In the rows, 128 means zero.
Each named move below is a turn or a mirror, shown by a few rows before and after it. Which moves, in which order, take the first row of each later pair to the second? The first pair is answered.
A (before -> after):
[107 114 120 115 130 107 121  75  65 111 110 141] -> [ 97 104 124 118 139 104 124  91  66  98 124 117]
[ 97 112 119 124 150 100 137 133  75 111 129 110] -> [117 130 113 101 137 115 142 100  73 141 109 137]
[116 118 140 133 136 120 125 132 130 109 156  98] -> [134 131 130 109 122 137 129  91 128 151 128 138]
B (before -> after):
[111 118 119 137 129 125 139 116 109 102 122 122] -> [129 123 138 147 127 131 142 139 147 105 120 124]
[ 98 110 103 142 139 102 113 134  78  98 147 102] -> [ 95  99 109 158 115 118 170 131 131 113 110 105]
[152 144 151 120 150 146 135 109 150 123 126 133] -> [142 145 142 107 160 134 125 105 124 118 136 135]
[138 133 138 145 112 121 128 144 138 117 132 109] -> [135 125 127 137 115 109 113 135 106 110 144 104]
D (before -> after):
[145 121 132  91 117 154 111 124  96 158 109 162] -> [117  95 120 100 122 130 114 115  66 132 124 139]
[123 107 141 169 104 145 179 176 204 124 107 118] -> [155 144 136 125  95 159 158 133 190 173  82 171]
[127 140 132 123 136 126 102 127 100 130 150 135] -> [117 134 131 130 140 119 110 140 107 116 155 125]
[132 128 109 129 122 123 149 128 140 139 100 127] -> [131 128 109 123 120 128 150 124 129 138 105 128]
Pairs:
Between the rows of a pair lie two moves.
[175 147 162 147 114 152 142 187 182 151 114 121] -> [153 136 141 118 160 103  76 170  84 107 181  97]	B D
[138 121 134  79 155 102 100 109  65  86 173 138] -> [168 135 132  64 132 137 123  76  93 146 130 182]	D A
[ 99 112  96 121 123 119 148  93 111 127 109 120] -> [107 117 105 122 116 128 160  95 134 138  95 130]	D A
[133 135  88 137  92 124 164 106 128 169 102 183] -> [ 86  99  84 163 115  93 164 132  97 103 143 127]	D A
[143 107 112 138 107 117 163  96 109 156 106 161] -> [122  84 116 164 115 100 173 119 119 122 121 128]	D D
[ 86  97 103 131 117 105 166 122 133 103  98 101] -> [140 140 143 128 112 143 134 170 198 138 107 125]	A B
[135 174 112 113 121 130 114 148 109 117 166 153] -> [129 161 110 136 100 146 172 144 153 136 124 153]	B B
[117 145 156 138 174  97  57 186 160  88 169  87] -> [ 93 123  77  88 140  80  98  49  77 134  97 137]	B A
[104 137 124 113 126 140 151 128 126 109 116 114] -> [115 141 133 107 138 135 125 144 116 109 137 115]	B B
[175 185 140 129  93 167  97 126 114 204 111 180] -> [ 98 120 113 162 128 101  85 142  33 105 168  89]	D A
[138 116  86 133  86 148 161  86 125 141  86 141] -> [128 107 123 173 116 130 131 178 155  80 148  85]	A B
[102 111 124 155 176 142 119 154 100  85 140  88] -> [160 153 148 137 157 187 113 155 156 148 112 138]	D D
[ 99 118  64 123 121 105 150  61  76 130 108 133] -> [145 148 101 132 102 142 164  87 159 179  79 168]	B D
[101 111 103 111 135 104 118  91  77 122 126 126] -> [145 144 164 136 141 135 100 176 168 130 143 117]	B B
[ 99 135 126 141 134 115 127 171 108 117 192  92] -> [103 136  91 113 103 123 169  90  94 167 133 137]	B A
[143 169 149  96 113 157  56 144 131 110 159 144] -> [108 132 121 129  71 167 157 100 170 129  76 144]	B B
[124 128 138 126 137 132 114 137 133 128 139 135] -> [116 119 128 130 130 132 136 123 136 129 118 134]	B B
[169 179 119 109 133 164 138 101 149 187  83 169] -> [ 85 116  81 132 159  99 149  94  58 101 119  98]	D D
[ 80 127  80 118 154 108 156  91 101 134  99 107] -> [102 132 129 157 164 128 145 173 170 116 129  78]	D B
[171 139 139 125 130 165 144 136 162 185  85 154] -> [127 113 135 136 176 105  98 162  83 104 164  95]	A B
[128 105 126 138 123 126 164 118 151 118 106  98] -> [169 145 143 108 130 142 123 119 152 147 117 127]	B A
[109  97  84 157 105 127 167  65 141 135  75 140] -> [108  92  98 172 111 127 176  86 166 126  76 125]	D D
[131 110 149 124 155 127 126 159 158 113 152 117] -> [107  97 125 123 141 123 165 111 133 114 120 117]	B B
[107 140 134 129 125 122 142 165 146 182 136 175] -> [ 91 127 125 118 142 102 113 153  98 160 160 162]	B D
[136 119 133 119 117 147 156 103 167 156  97 146] -> [101  99 106 115 132 118 153  79 105 124 111 126]	D D
[ 92  90 114 174 125 115 169 145 109  79 118  55] -> [101 106  85 132 103 120 175  67  81 128  73 104]	A D
[126 136 133 135 140 127 117 153 134 114 139 115] -> [114 127 127 142 139 122 127 144 132 109 135 105]	B D
[127 182 155 122 128 127 113 127 106 134 138 156] -> [120 171 154 136 112 134 153 119 140 138 102 162]	B B
[152 154 168 110 149 128  86 133 138 131 146 152] -> [107 119 122 111 131 120 138  68  97 127 102 152]	D B
[ 75 119 121 158 137  91 140 143 106  96 142  91] -> [ 88 129 137 169 139 107 131 175 142  97 150  90]	B B
[131 124 105 109 106 121 142  98 118 137 104 130] -> [157 147 134 108 127 123  91 143 128 134 140 131]	B B
[171 184 101  91 129 147  85  96  91 162 113 175] -> [ 88 104  80 156 138 100 151 116  72  72 114  91]	A B
[101 100 137 152 161 131 118 151 139 115 146 160] -> [103 104 122 134 166 131 106 132 111 124 149 176]	D B
[105 122 114 136 126 107 120 132 122 115 142 106] -> [106 121 107 129 124 111 132 104 113 127 134 119]	A D
[123 130 121 131 115 114  95 136 123 124 155 107] -> [109 115 116 148  98 115 133 136 142 122 130 101]	B D
[ 71 114 147 180 154  76  99 143  78  79 177  68] -> [156 188 192 163 120 155  95 172 201 174 136 141]	D D
[145 118 125 102 144  83  89 107 103  88 151 130] -> [158 120 155 144 121 115 143 143 197 108 111 128]	B B
[125 169 116 111 111 101  95 112  65 113 155 132] -> [115 159 157 161 113 111 118 180 136  90 154  95]	D D
[119 145  92 111 102 106 138 101 128 144  70 158] -> [143 165 101  94 114 110 107 109 127 152  87 170]	B D
[122 121 125 151 118 143 161 115 174 152  98 119] -> [119 133 108 112 148 112  99  96  85 127 149 124]	B B
[149 142 184 118 148 150 110 182 166 106 131 128] -> [154 155 149  69 137 150  94 110 100 142 111 169]	A D
[104 129  95  86 143  89 108  97  52 141 132 122] -> [121 137 101  80 122 114 134  79  83 179  92 145]	D A
[134 150 102 149 174  97  82 118 168 124 176 109] -> [101 125  83 175 160  88 125 108 176 108 148  92]	B D
[110  93 111 113  88 117 122  92 111 167 120 148] -> [132 104 120 117  87 131 120 105 129 177 113 158]	B D
[129 129 143 135 114 153 149  84 141 141 120 147] -> [137 135 168 141 134 151 117 132 157 112 161 130]	B A
[127 137 130 114 136 131 132 142  99 135 156 103] -> [134 143 143 121 130 138 134 164 120 145 150 113]	D D
[155 120 133 132 109 157 182 114 172 161  85 132] -> [146 126 105  89 140 120  95  88  68 130 145 134]	B B
[105 101  64 131 114 134 155  69  66 158 114 146] -> [151 136  91 131 104 169 161  95 136 193  93 176]	B D
[156 156 147 109  74 159 143 122 147 124  62 145] -> [159 155 165 125  81 160 130 160 168 109  81 134]	A D
[135 126 143 143 129 132 125 163 174 113 163 118] -> [120 117 132 134 146 112 108 157 145  99 180 113]	B D
[137 133 111  70 124 123 115  74  67 168 119 157] -> [ 87  88 139 161 141 107 153 172 119  86 142  67]	D D
[ 82  85 108 166 145 153 158 179 130  76 168  63] -> [128 133 110 105 170 157  65 169  87  99 217 103]	D B
[165 144 143  96 126 152 109 127 122 155 125 162] -> [130 110 118 118 107 142 169  98 118 148  87 149]	D B
[155 124 147 138 125 146 161 157 176 137 102 125] -> [176 151 139  98 135 142 109 130 131 158 124 161]	D B
[124 131 120 112 125 113 137  80 121 141 108 144] -> [134 141 129 110 122 115 134  85 130 152 109 150]	B D
[161 146 144  61 137 164 101  61 105 164 139 202] -> [101  79 133 135 107 164 219  67 158 133  77 148]	D B
[117 135 129 110 151 113  97 133  89 123 160 124] -> [109 121 110 116 120 131 161  90 111 154  95 141]	A B
[177 161 150 122 131 154 107 151 163 151 164 138] -> [146 135  93  97 117 140 139  66  98 159 123 156]	D B
[102 115 114 120 141 119 167 136 118 138 123 123] -> [121 130 134 120 151 126 137 169 141 136 143 118]	D B
[126 135 159 132 103 157 128 102 163 169 139 130] -> [119 134 146 113 130 126  93  97 111 150 169 125]	B D
[120 122 116 124 112 135 153 101 106 135  95 126] -> [145 151 140 115 140 131  93 148 103 133 146 122]	B B
